In the rows, 128 means zero.
Each path is a new rotation, seen through one point. The rows after it are directions, each followed by how far the rotation turns it, in deg/step (0 if it stays put).
Each turn is a multiple of 5 degrees from 10 to 175, or 0.
Each row of a path follows its step; steps can be skipped.

step 1: [121 138 119 130 131 135 127 132 120 134 130 137 133 130 134 144 135 126
 117 137 118 121 129 128 126 112 125 146 138 134 139 118 142 134 123 134
 134 136 131 135 121 122 123 126 140 138 120 141 136 128 123 131 127 128
 133 131 133 120 124]
step 6: [111 129 132 127 132 127 115 134 126 134 131 136 124 124 140 131 122 132
 121 130 127 127 132 128 128 135 142 139 135 144 144 117 138 131 121 135
 119 128 112 124 120 123 119 136 125 125 132 127 129 134 134 123 126 133
 142 131 115 119 126]
step 10: [128 124 130 128 109 109 117 127 151 126 128 129 137 127 129 122 130 127
 132 135 124 126 137 111 118 125 129 141 122 120 119 130 123 132 127 126
 127 119 132 143 114 132 120 123 135 131 135 131 127 127 133 123 134 128
 125 125 125 116 132]
step 11: [125 119 133 121 128 127 117 124 124 124 143 127 130 132 135 130 125 121
 131 129 122 129 132 121 128 124 132 126 132 115 140 119 126 130 113 133
 123 136 115 124 128 137 124 128 127 151 132 130 124 126 120 117 118 132
 135 121 111 119 143]
step 12: [131 125 124 138 135 121 130 131 125 135 125 126 139 128 130 127 139 134
 134 143 128 129 121 135 135 120 134 128 138 124 131 119 139 133 105 132
 122 120 128 137 140 115 110 122 141 125 129 128 123 136 118 118 129 130
 127 130 132 118 130]
step 13: [124 135 142 132 120 121 122 124 142 133 123 140 137 140 128 127 120 137
 135 121 127 122 117 133 126 120 129 147 131 118 135 127 133 122 123 132
 123 121 134 132 126 127 141 118 124 128 118 123 122 122 124 131 135 136
 121 122 135 116 145]
step 14: [128 117 134 119 126 133 119 140 135 147 134 127 121 126 140 130 128 129
 119 124 137 124 133 134 120 130 133 132 132 132 149 129 120 128 127 137
 129 133 128 130 144 131 130 124 129 134 116 128 133 121 126 108 129 124
 126 125 121 112 126]
step 15: [130 114 130 123 119 124 136 131 141 128 116 126 125 127 138 125 127 125
 135 130 122 128 121 128 135 127 131 136 124 126 129 129 132 124 136 122
 123 124 142 144 141 127  96 130 131 124 128 141 129 132 129 117 126 132
 121 123 121 128 135]
step 16: [122 121 132 118 112 135 120 131 126 135 133 143 118 132 117 128 121 133
 139 133 133 140 122 123 135 127 123 142 135 122 134 136 129 133 117 118
 122 113 120 122 126 138 127 130 127 137 123 142 120 129 125 132 130 130
 124 119 120 128 141]
Speeds:
[124 129 131 130 128 129 124 130 131 127 127 126 128 128 132 127 126 130
 126 124 127 128 131 128 123 130 126 129 129 125 128 126 128 128 128 130
 134 127 128 129 126 128 128 127 129 127 124 127 129 130 134 126 131 128
 130 128 127 129 125]
90
[129 126 131 130 127 127 124 130 128 131 129 130 129 131 129 131 129 126
 124 127 129 125 127 128 129 132 130 131 125 130 125 130 130 129 130 130
 127 129 128 131 125 128 130 130 129 127 129 128 128 122 127 126 127 130
 132 128 131 126 125]
90
[128 128 131 125 126 129 125 124 127 129 127 131 128 129 126 124 129 130
 127 127 128 130 130 125 126 130 130 128 125 126 127 127 128 129 128 123
 131 127 132 126 129 128 132 127 130 131 131 128 127 127 129 129 131 130
 126 125 132 129 133]
130
